In the data rows, zero lies at 4.5, halfway between 4 and 5.
Here are some points:
[5 2 7 5 6 5 3 6 6 6 5 4 5 5 5]
[8 6 4 3 0 7 9 3 1 0 5 5 5 4 8]
[5 4 7 4 6 5 4 1 3 5 5 5 4 3 5]
[6 4 5 4 5 4 5 4 2 2 6 3 6 6 4]
[4 5 5 7 5 4 5 4 4 5 4 6 4 3 4]
[7 0 9 4 6 6 3 5 4 5 6 5 4 4 5]
[3 1 6 5 6 5 1 5 5 6 6 4 5 4 5]
[3 5 5 5 7 4 3 4 4 5 6 5 5 4 4]
[6 8 3 3 3 5 8 2 2 4 5 4 4 4 6]
[5 3 4 5 9 3 2 4 6 7 5 5 3 6 1]
[1 2 2 7 3 2 2 9 6 3 7 4 6 4 4]
Here are 16 more points, each followed by its number:
[4 4 4 5 6 4 3 6 4 4 3 4 5 5 3] 0
[4 6 4 4 5 5 4 4 4 5 4 5 5 5 5] 1
[9 7 2 1 5 5 9 1 0 2 4 4 3 5 4] 2
[6 5 5 5 6 5 5 4 4 4 5 6 5 4 5] 3
[5 9 3 3 6 6 6 4 3 7 4 6 4 3 7] 4
[5 5 6 3 5 4 5 3 6 7 5 5 5 4 5] 5
[6 5 6 4 5 6 4 1 4 5 4 5 3 4 7] 6
[5 6 5 8 5 7 2 1 3 3 6 6 5 2 7] 7
[4 4 3 5 4 4 5 6 6 4 4 4 5 5 3] 8
[2 4 4 6 2 4 3 6 9 5 3 6 3 4 4] 9
[8 6 4 3 1 5 9 5 2 0 6 3 5 5 6] 10
[9 6 4 4 6 5 7 4 0 4 4 7 6 4 5] 11
[5 5 3 6 2 4 5 7 5 3 4 4 5 5 5] 12
[5 6 4 5 5 5 5 4 5 5 1 5 5 6 4] 13
[2 5 4 4 8 0 0 5 3 2 7 2 8 7 2] 14
[4 4 3 5 7 5 4 4 3 5 3 6 5 5 4] 15
Which two of these numbered points are nearest to each point below by angle, seen from the average point of the first points? Their numbers follow each, nearest first.
[4 6 3 4 4 5 5 4 4 5 4 5 4 5 5] > 1 4
[4 3 5 4 7 4 3 4 5 6 5 5 3 5 2] > 0 15
[3 4 4 4 3 4 3 5 6 5 4 5 3 4 5] > 9 8
[3 3 4 4 6 3 3 7 4 5 5 1 7 6 2] > 14 0
[8 6 3 1 6 5 9 2 0 4 4 4 3 4 4] > 2 11
[4 5 4 5 5 5 4 5 5 5 5 5 5 5 5] > 1 13
[5 5 5 4 9 4 4 4 3 5 6 5 4 4 3] > 15 14
[3 3 5 6 3 5 4 5 8 4 3 6 3 4 5] > 9 8
